500 stands for zero in the data rows.
Here are some numbered points:
366,549,431,549,459,367,505,533,444,559,558,599,447,514,511,356,480,613,622,479,417,466,451,479,414,532,525,547,472,462,557,634 0
397,541,426,565,439,443,454,531,386,545,507,465,430,548,513,528,472,529,569,554,447,489,577,498,527,524,536,489,480,482,487,441 1
384,585,493,530,399,561,610,499,300,483,462,448,400,635,590,480,628,420,449,516,487,460,501,490,569,440,560,569,437,684,523,502 2
623,394,424,524,594,689,484,456,556,481,454,226,497,489,470,677,447,291,368,460,609,492,609,525,618,439,494,336,521,530,377,242 3
464,450,434,498,595,383,505,495,687,530,461,611,536,404,369,315,256,623,547,497,402,449,479,443,315,562,402,487,604,326,512,619 4
431,620,476,553,378,462,542,527,333,516,555,537,435,522,531,435,548,581,619,511,473,465,524,488,445,524,599,582,424,534,496,556 5
354,607,542,598,344,509,572,574,219,461,609,601,398,616,624,457,732,488,598,488,538,587,417,427,581,462,640,673,294,655,659,503 6
609,319,444,407,688,171,459,468,786,570,553,535,611,343,388,469,111,665,624,516,436,528,455,490,282,631,374,439,694,156,403,652 7
604,553,524,515,487,732,519,461,511,394,443,419,513,522,531,737,710,400,324,523,592,516,585,555,676,412,436,447,401,608,465,286 8
517,470,511,491,554,512,474,479,466,508,478,439,508,507,526,502,482,478,476,460,500,529,504,462,485,458,503,480,531,526,465,470 9
561,462,518,465,577,611,489,471,663,491,418,473,567,415,362,485,372,564,388,486,440,484,503,511,517,494,423,487,598,412,418,483 10
228,622,582,601,211,310,659,596,210,444,748,879,394,633,553,104,646,765,770,489,356,415,325,593,378,507,672,846,153,488,890,795 11
562,514,493,544,470,707,503,481,560,430,450,428,516,546,460,640,587,380,344,568,543,472,588,534,640,444,470,463,468,566,457,348 12
493,433,552,469,500,252,528,540,448,559,663,634,493,499,499,335,231,638,590,503,416,589,415,540,331,496,451,612,591,258,513,586 13
597,342,458,318,541,275,534,483,775,544,627,634,541,376,361,452,119,727,522,586,360,562,417,577,235,640,360,414,676,87,448,583 14
400,550,483,612,397,556,528,494,317,374,487,464,379,660,615,511,756,345,530,448,563,438,571,448,693,472,659,559,221,813,632,444 15
488,544,453,495,504,486,463,507,476,522,473,452,514,468,485,510,489,499,565,486,485,501,530,471,472,550,518,464,536,481,440,521 16
471,521,581,480,457,518,539,518,468,491,526,592,489,511,474,407,486,560,494,490,424,466,462,501,433,482,527,600,457,502,561,600 17
421,517,446,542,567,532,504,480,510,460,398,407,491,461,479,538,566,387,531,447,493,431,573,457,531,511,556,473,437,550,504,463 18
523,490,540,467,517,416,510,462,465,516,546,509,483,487,540,535,477,558,464,495,530,569,440,500,423,482,416,481,537,460,458,444 19
Which two points above are nearest to each new point by angle, seen from the average point of the numbered points? Their numbers follow each, nearest first.
363,577,479,589,423,503,550,547,392,485,525,538,468,547,544,416,622,486,569,450,487,470,491,490,559,465,592,586,359,627,636,548 6 15
500,510,490,538,481,564,558,500,503,522,543,508,535,521,467,511,495,530,443,499,455,485,509,500,504,475,544,515,519,523,498,469 12 8
510,429,510,511,603,503,491,440,467,512,454,427,492,451,510,482,410,455,474,431,518,539,529,439,471,504,519,515,517,521,493,455 9 3
458,446,464,502,571,397,462,482,591,554,491,452,534,464,427,484,350,496,494,479,474,497,498,490,455,490,459,458,578,395,468,503 7 4
496,439,485,488,554,444,491,482,526,543,524,512,504,489,465,450,375,540,490,449,475,506,486,511,424,487,484,481,558,400,487,512 7 14
517,472,557,509,580,359,473,540,473,510,561,518,493,475,523,476,535,508,689,385,515,533,478,435,452,506,588,536,432,519,552,545 0 6
459,552,518,559,404,570,512,521,427,489,508,510,447,550,553,519,750,439,535,482,550,492,506,507,603,466,567,541,318,649,612,495 15 6
626,432,525,455,572,548,471,492,534,472,479,367,548,450,519,646,529,389,441,505,597,545,547,483,568,462,460,423,521,519,420,372 3 9
431,465,530,492,551,235,447,498,419,612,571,484,541,445,567,372,507,518,664,418,459,574,420,398,446,518,554,596,477,526,572,570 0 13
610,427,484,440,544,575,495,440,693,461,463,495,545,452,439,586,361,493,361,582,503,473,553,537,456,527,385,403,638,371,370,408 10 3
502,502,517,491,532,426,502,476,409,516,478,393,482,481,614,526,652,480,627,430,536,579,456,413,514,509,558,517,451,599,526,559 15 6
544,418,499,450,576,370,456,476,608,556,510,529,569,409,439,413,271,583,549,507,435,494,458,483,376,574,466,475,609,385,434,613 7 4
285,644,453,577,270,599,561,589,536,509,546,692,407,683,418,369,617,504,451,570,432,373,548,607,601,442,502,589,304,582,697,631 11 6
522,469,517,489,522,595,505,476,526,469,460,411,513,510,502,563,503,433,439,508,542,496,539,497,534,488,492,464,509,545,430,421 3 12
522,439,509,478,560,444,459,502,593,540,531,474,538,466,449,516,375,519,495,494,465,483,505,500,478,513,481,479,580,433,472,532 7 10
444,453,485,516,471,412,519,553,596,528,558,552,492,553,445,420,400,513,535,504,427,439,526,512,452,507,535,544,474,442,525,588 4 7
513,536,522,500,454,592,475,513,482,433,493,472,513,513,528,560,655,436,471,502,582,500,516,523,596,473,463,518,407,590,547,468 8 12
523,524,502,534,526,503,483,480,433,540,454,494,476,437,502,543,462,592,618,558,487,461,509,447,469,663,562,395,497,529,366,570 16 1
541,470,491,480,518,424,509,468,507,487,515,527,562,508,509,486,493,488,586,504,520,480,508,484,464,557,507,538,506,493,504,571 7 16
527,462,493,467,512,428,499,466,530,518,565,553,516,481,486,490,395,584,479,472,484,532,499,525,408,491,465,501,564,380,466,477 14 7
223,648,419,579,342,220,525,597,374,580,633,785,465,513,470,132,410,831,716,523,276,428,350,446,271,567,545,656,481,316,646,839 0 11
513,480,512,506,532,428,480,526,400,516,541,456,482,489,568,492,548,497,564,415,540,572,482,483,499,476,521,514,498,519,534,516 9 6
557,523,454,441,552,594,497,499,654,471,439,466,499,457,406,551,426,493,407,511,478,493,530,547,514,507,421,432,569,458,430,483 10 3
676,336,494,399,709,419,363,457,684,515,478,379,657,376,441,595,280,497,440,470,524,542,565,498,442,529,399,364,724,316,315,395 10 7
661,429,532,434,594,512,463,448,711,461,490,491,601,421,431,616,432,507,481,587,543,528,503,495,463,579,457,455,573,404,394,472 10 7
441,471,466,498,451,432,546,521,517,561,556,646,489,555,449,346,392,581,518,554,434,521,419,496,389,534,470,525,552,389,509,626 13 4
112,568,489,574,356,0,508,546,149,753,630,779,450,452,575,0,205,914,780,502,206,545,214,390,159,622,587,627,618,217,590,911 0 13
461,475,462,472,492,359,505,514,515,511,604,568,467,479,474,458,445,606,556,487,473,556,433,511,415,504,473,552,547,381,510,548 13 14
446,497,366,446,552,437,428,534,634,520,470,660,594,581,305,435,480,442,669,545,409,420,542,573,497,634,515,476,468,512,617,757 4 0
396,552,551,500,335,433,565,492,397,493,520,712,492,627,609,416,579,562,474,647,498,523,447,607,487,589,497,565,414,572,635,529 11 6
495,610,458,557,429,659,538,488,360,446,469,438,449,584,554,581,695,388,481,482,586,467,610,470,648,489,545,522,421,709,512,430 15 2
